Each row has a name. Each question is about the rows just above it.

sig: [143 131 214 154 155]
Visuk: [150 141 177 142 133]
Zano: [118  89  57 123 131]
rukam: [130 168 169 130 105]
Kalu: [135 144  91 112 113]
fuv: [113  85  91 120 119]
Zave: [161 142 168 123 140]
Number of entries in [161 142 168]: : 3
How many entries does [130 168 169] have? : 3
How many entries does [113  85  91 120] have? : 4
Number of entries in [130 168 169 130 105]: : 5

Zef: [ 72 150  66 103  84 116]
sobes: [208 112 181 147 170 137]
Loso: [131 142 110  90 101 124]
nuvak: [137 150 150  52 176 121]
Kun: [ 72 157 112  65 126 114]
How many entries does [ 72 150  66] have? : 3
Count the entries of [ 72 157 112  65]: : 4
Count the entries of [137 150 150]: : 3
How many entries does [ 72 157] have? : 2
Number of entries in [131 142 110  90 101]: : 5
How many entries does [ 72 150  66 103  84] have? : 5

pego: [195 140  68 146  80]
nin: [ 70 145 200  99 170]
sos: [101 109 169 110 151]
betir: [195 140  68  98 172]
Number of entries in [ 70 145 200  99 170]: : 5
Count the entries of [195 140  68 146]: : 4
Number of entries in [101 109 169 110]: : 4
How many entries does [ 70 145] have? : 2
Count the entries of [195 140  68  98 172]: : 5
Number of entries in [195 140  68]: : 3
Number of entries in [195 140]: : 2

dol: [111 135 118 130 163 133 138 127]
tufe: [127 140 119 102 103 149 106 113]
Vabo: [106 133 124 132 154 109 144 150]
Pali: [111 112 142 101 111 112 143 140]
sib: [120 146 127 101 124 123 131 132]
Bir: [136 122 107 124 149  95 143 135]
Ner: [ 63 134 103 161 195 152 106 123]
Pelu: [ 92 137 141 146 117 153 127  89]
Fofiv: [ 63 134 103 161 136 124 143 141]
pip: [120 118 124 132 115 138 114 121]
bom: [105  95 125 125 144 110 156 141]
Count the entries of [106 133 124 132 154 109 144 150]: : 8
Count the entries of [111]: : 1

nune: [147 124 124 112 126 122  75]
gel: [169 104 131  88 126  99  44]
kezu: [147 124 124 112 126 118  93]
soza: [147 124 124 112 126 122 112]
How many entries does [147 124 124 112 126 122  75] have? : 7
How many entries does [169 104 131  88 126] have? : 5
Count the entries of [147 124 124]: : 3

Rava: [131 114  50 129  95 129 131 127 173 126 133 123  92 127 124  75  88 126
 149 129 128 120 111 137 138 123 123 124 130 132 124 106 123 127 104 122
 194 132 130 130 116 154 127 120 129 190 128 124 130 145 135 150 129]
bif: [131 114  50 129  95 129 131 127 173 126 133 123  92 127 124  75  88 126
 149 129 128 120 111 137 138 123 123 124 130 132 124 106 123 128 135 138
 148 136 125 124 127 114 125 121 121 161 129 120 133 137 139 118 126]
Bovaf: [131 114  50 129  95 129 131 127 173 126 133 123  92 127 124  75  88 126
 149 129 128 120 111 137 138 123 123 124 130 132 124 106 123 128 135 138
 148 136 125 124 127 114 125 130 134 121 128 127 116 172 141 138 126]
zinek: [130 114  50 129  95 129 131 127 173 126 132 126  92 127 124  75 120 126
 149 129 128 120 111 137 138 123 123 130 130 132 124 106 123 128 135 138
 148 136 125 124 127 114 125 130 121 161 129 120 133 137 139 118 126]
tav: [131 108  42 128 113 128 132 129 158 123 127 126  98 128 123 107  87 125
 141 125 130 117 128 142 133 123 124 124 129 131 124 116 131 130 139 136
 148 130 124 129 125 110 124 132 128 127 131 125 112 189 122 104 127]
Number of entries in [130 114  50 129  95 129 131 127 173 126 132 126  92 127 124  75 120 126
 149 129 128 120 111 137 138 123 123 130 130 132 124 106 123 128]: : 34
How many entries does [131 114  50 129  95 129 131 127 173 126 133 123  92 127 124  75  88 126
 149 129 128 120 111 137 138 123 123 124 130 132 124 106 123 127 104 122
 194 132 130 130 116 154 127 120 129 190 128 124 130 145 135 150 129] have? : 53
Count the entries of [131 114  50 129  95 129 131 127 173 126 133 123  92 127 124  75  88 126
 149 129 128 120 111 137 138 123 123 124 130 132 124 106 123 127 104]: : 35
Number of entries in [131 114  50 129  95 129 131 127 173 126 133 123  92 127]: : 14
Count the entries of [131 114  50 129  95 129 131 127 173 126 133 123  92 127 124  75  88 126
 149 129 128 120 111 137 138 123 123 124 130 132 124 106 123 128 135 138
 148 136 125 124 127 114 125 121 121 161 129 120 133 137 139 118 126]: : 53

vafir: [109 111 179 141 125  96  72 132 174 154 135  94 130 131 102 130 178 164
 112 139 127 143 161 192]
Menum: [109 111 179 141 125  96  72 132 174 154 135  94 130 131 102 130 178 164
 112 139 127 143 132  78]
kinus: [132 138 132 126 140 132 137 108 132 113 129 125 124 135 109 120 149 134
 133 127 118 126 124 107]
pof: [117 146 133 102 122 114 110  99 144 132 126 115 122 127 103 155 103 138
 121 128 135 124  98 150]
zapok: [109 111 159 141 125  96  72 132 174 154 135  94 130 131 102 130 130 164
 112 139 127 143 161 192]
How many entries does [109 111 179 141 125  96  72 132 174 154 135  94 130 131 102 130 178 164
 112] have? : 19
Count the entries of [117 146 133 102 122]: : 5
Number of entries in [109 111 179 141 125  96  72 132 174 154 135  94 130 131 102 130 178 164
 112 139 127 143 161 192]: : 24
How many entries does [132 138 132 126 140 132 137 108 132 113 129 125 124] have? : 13

Sen: [102 164 131 170 109 130 192 126  83 144 109 134  80 137 132 101 166 157
 140 101 154 107 134 148 103 176 121 111 184  87 148 105  83 126 129 131]
desul: [ 97 162 125 157 158 139 196 127  89 141 113 128  86 142 137 109 148 155
 135  98 146 104 142 144  88 168 123  93 175 102 162 136  87 155 125 109]
miker: [111 165 119 163 118 150 207 130  77 129 116 133 102 134 139  91 150 154
 138  84 137 102 134 147  73 185 146  96 154 116 151 116  72 179 122  95]
pep: [115 133 121 137 116 152 183 128 111 149 111 134  98 150 146 115 123 162
 132 145 116 129 137 141  91 187 130  94 173 102 165 120 113 149 151 136]
Miteb: [127 165  95 154 160 147 201 166 136 159 114 175  96 151 131 125 117 154
 111 157  98 171 155 135  94 169 135 104 144 117 127 115 115 124 153 151]
Tivak: [ 97 162 125 157 118 139 196 127  89 141 113 128  86 142 137 109 148 155
 135  98 146 104 142 144  88 168 123  93 175 102 162  97  87 155 125 109]
tisi: [ 97 162 125 157 118 139 196 127  89 141 113 128  86 142 137 109 148 155
 135  98 146 104 142 144  88 165 167 141 125 124 107 157 120 151 138 156]
Number of entries in [102 164 131 170 109 130 192 126  83 144 109 134  80 137 132 101]: : 16
Count the entries of [ 97 162 125 157 118 139 196 127  89 141 113 128  86 142 137 109 148 155
 135  98 146 104 142 144  88 168 123  93 175 102 162  97  87 155 125 109]: : 36
Count the entries of [102 164 131 170 109 130 192 126  83 144 109 134  80 137 132 101 166 157
 140 101 154 107 134 148 103 176 121 111 184  87 148 105  83 126]: : 34

Gogav: [203 151  90 118 140  80  99 140 154]
vivav: [203 151  90 118 140  67  99 140 154]
Dokip: [203 151 101 118 140  67  99 140 154]
gime: [203 151  90 118 140  67  99 140 122]
Number of entries in [203 151  90]: : 3
Count the entries of [203 151  90 118 140  67  99 140 154]: : 9
Number of entries in [203 151  90 118 140  80  99]: : 7
Number of entries in [203 151 101 118 140  67  99 140 154]: : 9
How many entries does [203 151  90 118 140  67  99 140 122] have? : 9

mugin: [ 80 133  82  86 107  97 139 148 100 112 181  76 127 185 110 124]
Fupo: [ 80 133  82  86 107  97 139 148 100 112 181  76 140  82 157 135]
Tena: [ 80 133  82  86 107  97 139 148 151 167 104 132 144 137 148 110]
Nug: [119 177 124 142 163  88  89 138 147 145 147 114 202  79 113 153]
Number of entries in [119 177 124 142]: : 4
Count the entries of [119 177 124 142 163  88]: : 6
Number of entries in [80]: : 1
How many entries does [ 80 133  82  86 107] have? : 5
Number of entries in [ 80 133  82  86 107  97 139 148 151 167 104 132 144]: : 13

fubu: [110 103 141 131 151 133 127 162 146 137  85  97 113 132 117 115 119 166]
mir: [110 103 141 131 151 133 127 162 146 137  85  97 113 132 117 115 119 163]
naza: [113 125 148 120 150 145 129 150 148 145 129 130 115 130 125 129 142 162]
fotu: [111 174 132 119 142 153 116 167 173 132 109 133 120 161 122 113 125 156]
Maneb: [106 134 137 112 148 145 124 152 135 147 116 120 121 136 134 125 147 153]
Count the entries of [111 174 132 119 142 153 116 167 173 132 109 133]: : 12
Number of entries in [110 103 141 131 151 133 127 162 146 137  85]: : 11

